In the rows, 128 means zero.
One turn or mirror swaps these rows in pairs. Which row does each one swap with?
gofel: [143 121 106 129 164 137 164  90 161 105 133 143 122 152 119  91 100 144
 127]
marot: [127 164 131 119 108  96 114 119 136 120 123 107 156 153 186 132 130 147
 108]
zefi: [143 140  98 132 161 121 165  96 167 121 140 151 109 137 125  97 106 135
 141]
nok: [136 134  86 130 160 141 164  92 155 114 116 152 123 144 114  94 104 135
 139]
pozo: [111 133 126 135 120 107 120 115 126 142 116 185 144 107 167 126 100 128
 118]
Ruza: [137 132  92 167 129 133 108 108 130  95 131 101 137 104 129 114 107 109
  78]
Fuguf: [117 162 113 133 102  98 103 117 119 118 131 107 162 156 181 136 127 149
 120]
bokev: [117 117 111 135 126 118 128 111 109 130 110 182 140 118 174 122 127 113
 106]
Zudo: [130 132 115 153 133 119 121 104 117 117 129 192 151 117 169 117 115 128
 116]
vano: [116 139  85 115 151 141 150  95 155 113 112 143 116 153 112  92  92 123
 152]
kimu: [136 155 108 128 110 126 134 139 132 109 101  80 152  95 155 121 142 104
 132]
rit: [143 116  83 144 162 159 136 132 119 111 135  84 149 145 147 111 130 128
 128]
pek: [148 126 102 126 149 145 158  90 148 104 139 149 102 148 108 101 110 140
 126]
rup: [129  97  88 134 136 151 108 129 104 125 135  96 150 157 155 127 111 122
 141]
vol: [110 136 107 141 129 130 128 114 123 136 113 191 149 120 171 123 114 115
 121]
gukev: [134 136 118 132 148 163 157  78 157 121 119 147 124 131 119  85 112 120
 126]
zad: [121 155 105 120 109 115 134 111 153 117 166  77 133 136 115  88 100 140
 103]
Binag: [115 151 121 115 111  97 115 129 126 127 134 108 157 155 197 130 126 145
 109]
damu: [120 150  99 118 119 109 144 151 135 126 107  72 135 101 138 121 141 129
 126]
sepa: [116 150 107 129 106 124 128 119 143  99 153  81 142 141 121  89 107 155
  83]
geg: [129 134 100 167 135 123 112  96 122  98 132  95 131 112 139 100  98 113
  78]
puz: [113 153 136 137 110  95 108 115 127 119 139 105 161 156 183 134 134 140
 111]
gabev: [140 126 101 125 167 141 160 102 163 117 118 138 117 122 110  91 119 132
 138]
fet: [ 94 143 111 134 136 138 127 127 117 117  99 182 150 132 169 126 114 121
 110]
lofuv: [119 100 109 148 116 150 121 128 117 117 138  75 154 156 157  96 121 112
 137]
Sonu: [106 147 134 125 104  91 115 108 142 134 131  94 153 162 180 122 125 136
 128]
Bifoz: [122 167 102 122 108 135 140 112 156 109 166  82 132 150 135  85 101 132
 106]
pesuv: [126 147 106 120  97 129 130 106 149 116 162  88 131 153 121  86  86 141
 101]
rus: [103 142 121 132 123  96 115 129 130 143 149 109 150 162 188 126 127 148
 115]
kan: [143 132 103 138 154 140 160  95 159 126 113 137 101 141 112  80 106 139
 142]
Kopa: [132 160 121 122 118 134 150 152 150 119 103  93 133  94 142 117 128 104
 131]
rizus: [119 104  84 148 129 144 123 141 122 133 147  76 136 154 153 110 111 128
 138]
zana: [139 118  94 110 154 117 159  90 136  99 118 154 113 153 119  86 108 134
 132]
Ramu: [113 143 117 154 156  89 124  98 157 147 123  87 112 135 177 126 110 114
 126]
Zipes: [123 117 120 145 145 116 127 111 119 154 115 180 145 137 164 123 118 127
 105]
fimo: [131 159 109 126  94 129 129 113 150 103 148  81 127 145 117  81  99 140
 113]
supug: [138 112  98 151 132 152 115 138 107 112 127  76 150 157 146 110 120 130
 142]
fen: [134 166 115 123 100 122 132 102 144  93 143  88 138 134 111  87 114 132
 103]
sig: [149 133 113 133 148 127 163  87 162 129 113 150 119 131 102  86 108 117
 120]
soz: [120 151 101 116 112 118 142 155 135 131 125  87 137  96 152 121 125  92
 135]
veviv: [105 117  99 129 134 117 131 107 123 152 110 178 130 129 155 149 125 133
 118]
gekat: [104 137 133 144 126 121 134 125 125 135 107 189 130 124 167 101 110 129
 122]
firiz: [120 146 106 149 160 101 118 106 163 153 128  90 121 140 181 129 114 109
 143]
ninos: [119 147 106 141 102 123 125 142 136 137 118 106 136  94 151 131 126  90
 152]
Ker: [123 143 129 124 129 127 117 111 126 146 122 189 137 115 178 121 123 128
 127]
kez: [108 105 118 144 131 126 117 119 118 139 122 185 144 116 163 130 122 115
 121]

Kopa is swapped with rup
fet is swapped with vano
soz is swapped with supug
vol is swapped with nok
rit is swapped with ninos

